Here are some numbered points:
[ -7 -25 -16  41 -14  -2  17  -1  24  10  72  -2  -2  31  39 -22 -17  23
  62  21 -86 -25] 0
[ 101   74   84  106  -22 -110  -68  -64   23    0  -76   69  -14   56
  -87  -58   21   23    8   29    8   18] 1
[-21 -60 -22  -6 -56 -28  49 -20 -26  63  19   2 -13  21  29  26 -75 -14
  33  -4 -33 -49] 2
[ 53  85  13 -41 -48 -43 -53 -16 -66 -23 -41  29 -22   8 -59  45 -12 -31
  10  65  64  36] 3
[-22 -20 -83   3   6 -35  61  13  67 -65  -7 -23 -15  32   3 -13 127   3
  61 -11  50  -6] 4
[  3  24 -39 -16  88 110 -24  57  56 -25  37 -52 -11 -51  20 -23  87  23
   2  28   7  49] 5
[-38 -49 -54 -37  16 -42   0   5 -24  20  14  62  -1 -10  -7  44 -46 -55
  18   7  70 -25] 6
[-26 -19  16  23  31  33  -3  32  -4  40  32 -22  25  -9  79 -18 -61  21
 -42 -52 -50 -25] 7
[ -54    6  -64  -39   40  112   43   70    4   45    6 -107    3  -12
   81   47   12   31  -48  -47   -7   12] 8
[-17  34  -9  50  57   0  34  12  27 -10 -62  -4 -33  49 -33 -26  77 -17
 -43  18 -16  -9] 9
[ 30 -10  29 -75 -31  -8   2 -71 -73   9 -44  58   9 -82   0  -7 -72 -69
  19  40  62  15] 10
[  3  33  41  58  -6 -70  -3   2  25 -41 -48   9 -10  27 -13 -26  82  35
 -22 -16  62  11] 11
[ 17 -24  -1  37   3  38   8  -2   7 -24  29   6  15  44  54 -13  32   5
  50  24 -77 -53] 12
[ 40  19  66  62   5 -62  -5 -17  23 -71 -57  19  17  67 -70 -36  91  41
   7 -30 -12 -18] 13
[-75 -60 -73 -76  51  60  41  40 -23  81  63  13 -54 -48  54  39 -57 -63
 -37 -50   0 -24] 14
[ 32  -7  43  39 -11  36  15  13 -24 -52 -43 -14  15  38   8 -60  66 -17
  34  28 -80 -47] 15
[  8  46  47 102  24 -74   0   9  46 -40 -43  -8  28  25 -27 -55  61  17
 -14  31   6  10] 16
[-19  10   6  50  -5  20   3  -4   1  49 -18   6 -19  73   2  16 -37   1
 -50 -17 -57 -27] 17
[ 52  32  12 -20  31 126 -72  18 -10  32 127  42 -51 -26  23  45 -46 -39
  -2  24 -81   1] 18
[  37  -69   56   42  -77  -17  -57  -18  -12    0   78   61   21   42
   -2  -14  -49   33   76    3 -114  -46] 19
[ -9 -36  30 -66 -78 -99   6 -34 -66 -44 -69  21  48 -57 -44 -20 -14   0
  30  -5  59  32] 20
[-11   8 -55 -74 -29 -22 -12  19 -49 -22   7   3  -8   0  -6  85  -7 -16
  -4  14 114   3] 21
[-69 -17 -78  -6 -11 -78  77   3  64 -42 -35 -25 -53  38  18   5 127  42
  49 -34  82  -1] 22
[   4  -34   28   31  -17  -14  -32   -4   20   38  127   39   -9    0
   58   -1 -117   45    0  -28  -27   -6] 23
[-32  -4 -15 -39 -10  44  56   4 -16  65  84 -34 -57 -17  58  32 -94   5
 -32 -81 -37   0] 24
[  2  32   6  23  36  86 -22  51  30  -9 -18 -68  19  -3   7 -31  21  27
 -23  23 -33  27] 25
[  4  32 -38   9  37  -7 -46  19  79 -12  20 -11 -27 -23 -48   4 114  68
  35  19  59  77] 26
[ 12 -48  34 -63 -58 -31   0 -57 -78   4 -50  54  41 -54  -5  23 -50 -36
  19   4  62 -14] 27
[  51   30  103   92  -41  -50   15  -81   14  -46 -109   29   40   57
  -59  -44   58    9  -23   37  -37   -7] 28
[ 15  40  11  17  37  56 -29  39  28 -30 -20 -39  -1 -18 -19 -18  93  35
 -10  31   5  43] 29
[  50   31   36   -7   14   95  -20  -39  -21   74   96   30  -58  -23
   42  -21 -127  -21  -24  -16  -93    2] 30
[ 49   7 -11 -70 -32  22 -73 -11 -63  25 -31  14  19 -39  -9  37 -74  12
  18  43  63  33] 31
New points follow, each followed by the numbers of its three nearest points above, nearest first.
[-23 -48 -31 -76 -13 -31  17  14 -36   2  23 -11   4 -46 -12   2 -69 -15
  24 -53  59   0] 6 21 27
[-47  -1 -15 -14  26  53  83  29 -11  -5 -20 -77  -6  42  68   8  10  24
 -56 -92  -8 -40] 8 7 17
[-24  28 -49 -40  98 127 -13  82  28  -7  75 -65 -14 -95  67 -19  59  -9
  -8  26   2  51] 5 25 8
[  -5  -45  -49  -36   28   31   20   -2   24   60  116   -1  -22  -17
   24    9 -109  -12   19  -71  -12  -13] 24 23 14
[-61 -44 -59  -2 -23  -5  66  12  11  51  44 -36  -2   3  61  20 -38 -15
  23 -19 -60 -27] 2 0 24
[ 48  62 -19 -14  49 124 -57  27  17  40 127  10 -51 -38   8  -3 -55 -64
 -23  38 -84  32] 18 30 25
[ 26  28  59  43 -31  15  18 -13 -22  -4 -54 -38   2  72  -3 -27 -34  39
 -55 -53 -68 -31] 17 15 7
[-121  -23  -97  -42   37   73   29   73   53   88   97 -100  -16  -69
   72   38  -48   52  -30  -35   16   53] 8 14 24
[ 32  18  -8 -28 -47 -29 -75 -33 -25  34 -52   0  25 -18 -38  35 -85  45
  11  68  61  46] 31 3 27
[  16  -36    5  -36   12  114 -104   45   10   42  127   18    4  -81
   25   -1  -79   19   27    2  -53   40] 18 30 23
[-46  28 -34  45  57 -30  61  13  48 -19 -91 -21 -27  62 -29  -4 108 -15
 -51   1  22 -12] 9 11 4
[-71 -34 -54 -23  49  41  34  30 -17  88  48   9 -30  -5  49  47 -45 -34
 -40 -55 -50 -30] 14 24 7
[-13 -25  23 -17  46  74  -3  32  -6  -7  87  -1   3 -21  58  -9 -20  13
   9 -71 -65 -27] 7 12 24
[  95   33   78   -1   24  127  -65  -28  -29   21  101   56  -47  -27
   28  -60 -107  -33    3    0 -111   -4] 30 18 23
[ 25  55  16  33   3  39 -27   1  -8  62  38   7 -16  30 -15  43 -59 -38
 -45  27 -82  -6] 17 30 18
[ 24  28   6  41  45  -2  -4   4  30 -43 -40  34 -25  51 -46 -21  96 -30
 -19  17 -14  -9] 9 13 16
[ 20  23   4   8  40  90 -30  47  19 -17 -38 -69  27  -3   1 -14  54  35
 -28  13 -41  22] 25 29 5
[ -17   15  -39  -21  -46 -120   15   10  -41   -3  -71  -19   22   50
  -70   89    2   13    3   15   86   -5] 21 3 20
[  15  -52   43   15   -5    5  -72   17   -4   25  127   60   14  -50
   39  -19 -104   11   22  -15  -36   -3] 23 19 7
[ 21  57  59  35  -9  47 -38  27 -15   9  20 -13 -25  29 -27  10 -13  -3
 -42  25 -94  -3] 17 25 15
[-21  21   4   3  23  11  65  18  22 -50 -39 -70 -22  28  -2 -25  75  32
 -37 -57   3  -3] 9 29 11
[-35  40 -23  19  22   8  15  41  44 -17 -77 -77   9   6 -22   0 111  50
 -41   6  44  47] 29 9 11
[-33  15  24  36  13  -2  72 -28  25 -30 -94 -37  30   2  12 -18  74 -10
 -50   4  -1  -5] 9 11 16
[-14 -10 -54 -20  10 -28  31   7  40 -45   3  -3 -49 -14  -5 -19 127   6
  75  -2  28  11] 4 22 26
[   2   14   19  -53  -55 -101   33  -35  -83   -5 -127  -26   16   43
  -42   19  -50   26   -6  -49   64  -13] 20 27 3
[   5  -37   15  -30  -48  -51   11  -26  -41   29   10   11   -7    2
  -24    7 -108   13    4  -41   28  -18] 2 27 6
[ 32  47  16  18  21  22 -53   3  33 -14 -61  -5 -17  -1 -50 -14  91  41
  -6  23  25  48] 29 26 11
[ 35  53  23  12  27  34 -55   2  42 -11 -46 -13 -40 -17 -56 -27  84  45
  -3  37  18  61] 29 26 25
[ -64  -45  -49  -65    7   47   40   31    4   38  108  -39  -19  -30
   80   42  -50   31  -29 -113  -31   -6] 24 14 7
[  39   60   59  127    8  -27  -38  -47    9   13 -100   51   27  107
  -47  -11    9  -16  -55   69  -76  -38] 28 1 16
[ 59  48  40  68  17  -7 -30  -4  38 -43 -21  -4  -5  13 -22 -63  38   0
 -16  29   2  19] 16 11 29
[  -5  -34  -13  -56   18   18   19  -12  -21   61   96   13  -47  -54
   19    6 -117   -6    7  -43  -26   -2] 24 23 14
[ 15 -44  38 -57 -73 -44   1 -64 -50  -8 -41  42  18 -47 -27  -2 -63 -16
  24   9  67   9] 27 10 20
[ 16  13  45  55  -1  39 -30  14   3   1  26  -9  22  18  63 -32 -49  20
 -40 -16 -32 -19] 7 17 25
[ 24   9 -13   1 -66 -85 -39   1 -24  -6  18  28  15  27 -78  52 -44 -11
   7  40  50   7] 3 21 6
[  3  28   7  39  48   6  23  11  16 -22 -72   9 -34  48 -48 -13  96 -35
 -29   7  -1 -16] 9 11 29
[  61  -14   75   18  -90  -98  -62  -37  -76  -12  -22   69   37   22
  -12    8 -105   23   14   21   57  -19] 27 20 31
[  4   7   6  48 -27 -46 -21 -10   9  50  45  33   3  57 -46  69 -70 -18
 -15  27  -5 -22] 17 2 6
[-14  18   6   1  38 108 -47  57  28  14  64 -48   3 -51  36 -29 -12  45
 -13  23 -58  47] 25 5 7
[-19 -84  -8 -56 -12  -7   3 -27 -10  15  80  54  26 -95  16   0 -61 -27
  33  -9  23   8] 6 27 10
[-43  49 -84 -75  10 -44  30   7 -37  18 -55 -30 -17  -9   0  90  -3 -27
 -28  33  99  18] 21 6 3
